[[102 145 122]
 [108 141 119]
 [105 148 130]
 [100 152 137]
 [112 141 120]]
->
[122 141 105]

[[108 110 114 108 116]
 [108 103 113 107 117]
 [120 114 123 124 132]
 [123 132 137 149 153]
 [115 116 113 101 105]]
->
[116 107 123 132 115]

[[100 153 123 134]
 [146 105 142 112]
 [140 114 151 107]
 [141 118 111 145]]
->
[134 142 114 141]

[[135 137]
 [129 144]
 [132 108]
 [114 102]]
->
[137 129]

[[105 113]
 [105 134]
 [120 129]]
->
[113 105]

[[128 129 130 109 112]
 [119 117 136 103 127]]
->
[112 103]

[[128 128 127 127 127]
 [127 128 128 127 128]
 [108 105 123 117 110]
 [128 128 128 128 128]]
->
[127 127 123 128]
---
[[143 141]
 [134 151]
 [154 130]
 [150 134]
 [139 145]
 [134 150]
 [151 133]
 [140 145]
 [141 144]
 [147 138]
 [141 143]
 [151 133]]
->
[[134 151]
 [150 134]
 [134 150]
 [140 145]
 [147 138]
 [151 133]]

[[140 115 124 123 113 120 102 125 112 113 119 131 119]
 [127 140 118 120 131 113 142 140 146 149 137 124 123]
 [137 136 123 124 132 114 121 140 136 148 139 121 123]]
->
[[127 140 118 120 131 113 142 140 146 149 137 124 123]]

[[147 149 112 104 140 154]
 [126 144 106 143 128 113]
 [112 101 113 138 155 148]
 [104 136 141 102 146 130]
 [147 119 101 117 146 153]
 [113 144 122 118 145 116]]
->
[[126 144 106 143 128 113]
 [104 136 141 102 146 130]
 [113 144 122 118 145 116]]

[[128 126 122 125 119]
 [129 126 127 126 125]
 [133 127 131 130 121]
 [128 126 120 122 106]
 [132 132 140 136 144]
 [129 132 129 128 132]
 [130 125 134 130 138]
 [128 131 125 125 125]
 [127 132 131 127 140]
 [136 136 136 133 114]
 [127 123 124 124 121]
 [131 133 130 128 120]]
->
[[129 126 127 126 125]
 [128 126 120 122 106]
 [129 132 129 128 132]
 [128 131 125 125 125]
 [136 136 136 133 114]
 [131 133 130 128 120]]

[[128 113 112 136 135 128 108 126 125 103 118 123 158]
 [122 145 140 123 115 135 124 150 126 136 151 135 113]]
->
[[122 145 140 123 115 135 124 150 126 136 151 135 113]]

[[112 152 136 150 110 147 138 140 143 143 141 114 132 149 146 107]
 [125 143 120 137 112 146 141 135 119 133 121 113 123 146 143 134]
 [113 153 122 153 102 156 108 107 123 111 122 100 123 152 127 149]
 [140 114 108 127 145 105 117 129 120 137 107 146 115 106 131  99]
 [138 121 154 119 151 121 130 135 157 138 153 152 153 118 119 145]]
->
[[125 143 120 137 112 146 141 135 119 133 121 113 123 146 143 134]
 [140 114 108 127 145 105 117 129 120 137 107 146 115 106 131  99]]
---
[[124 126 135 113 132]
 [122 133 122 140 122]
 [121 127 128 122 128]
 [122 137 128 136 122]
 [129 120 124 122 133]
 [127 122 120 128 127]
 [120 124 116 135 129]
 [137 125 130 120 126]
 [136 143 150 134 133]
 [140 131 130 132 124]
 [116 128 132 124 133]]
->
[[122 133 122 140 122]
 [122 137 128 136 122]
 [127 122 120 128 127]
 [137 125 130 120 126]
 [140 131 130 132 124]]

[[127 122 115 117 123 131 145 151 134 124 115 117 127 138]
 [125 116 115 132 146 139 113 121 137 129 122 125 134 135]
 [127 116 122 148 141 117 128 134 120 125 136 129 130 128]
 [125 119 114 131 144 139 115 120 139 128 121 125 134 131]
 [129 121 117 117 120 131 148 146 131 120 115 120 129 138]]
->
[[125 116 115 132 146 139 113 121 137 129 122 125 134 135]
 [125 119 114 131 144 139 115 120 139 128 121 125 134 131]]

[[131 122 123 137]
 [112 141 130 149]
 [145 116 129 136]
 [117 136 146 148]
 [112 142 131 138]
 [126 126 131 143]
 [142 126 124 113]]
->
[[112 141 130 149]
 [117 136 146 148]
 [126 126 131 143]]

[[143 138]
 [148 121]
 [107 134]
 [134 116]
 [104 127]
 [113 137]
 [146 137]]
->
[[148 121]
 [134 116]
 [113 137]]

[[129 146 127 136 104 145 110]
 [135 136 152 111 112 112 144]
 [122 136 104 114 131 113 132]
 [151 142 140 120 119 115 125]]
->
[[135 136 152 111 112 112 144]
 [151 142 140 120 119 115 125]]

[[148 150 105 104 106 114 111 105]
 [117 139 133 122 111 139 138 132]]
->
[[117 139 133 122 111 139 138 132]]

[[121 126 126 143 125 132 126]
 [130 133 135 144 131 129 117]
 [129 136 123 133 131 137 124]
 [127 128 139 125 124 136 131]
 [126 133 133 116 129 123 126]
 [133 127 122 134 130 125 149]
 [129 128 129 135 124 121 123]
 [124 126 130 114 128 122 120]
 [127 125 128 150 131 134 119]
 [132 130 126 120 120 138 143]
 [129 130 128 127 123 133 124]
 [125 126 119 106 128 142 133]]
->
[[130 133 135 144 131 129 117]
 [127 128 139 125 124 136 131]
 [133 127 122 134 130 125 149]
 [124 126 130 114 128 122 120]
 [132 130 126 120 120 138 143]
 [125 126 119 106 128 142 133]]

[[117 129 115]
 [121 147 109]
 [121 155 111]
 [118 121 148]
 [119 114 122]
 [107 124 143]
 [150 105 125]
 [147 145 145]
 [134 102 118]]
->
[[121 147 109]
 [118 121 148]
 [107 124 143]
 [147 145 145]]

[[121 138 116]
 [154 108 140]
 [108 127 105]
 [116 125 108]
 [137 116 111]
 [128 120 148]
 [126 146 141]
 [128 109 148]
 [151 134 135]]
->
[[154 108 140]
 [116 125 108]
 [128 120 148]
 [128 109 148]]
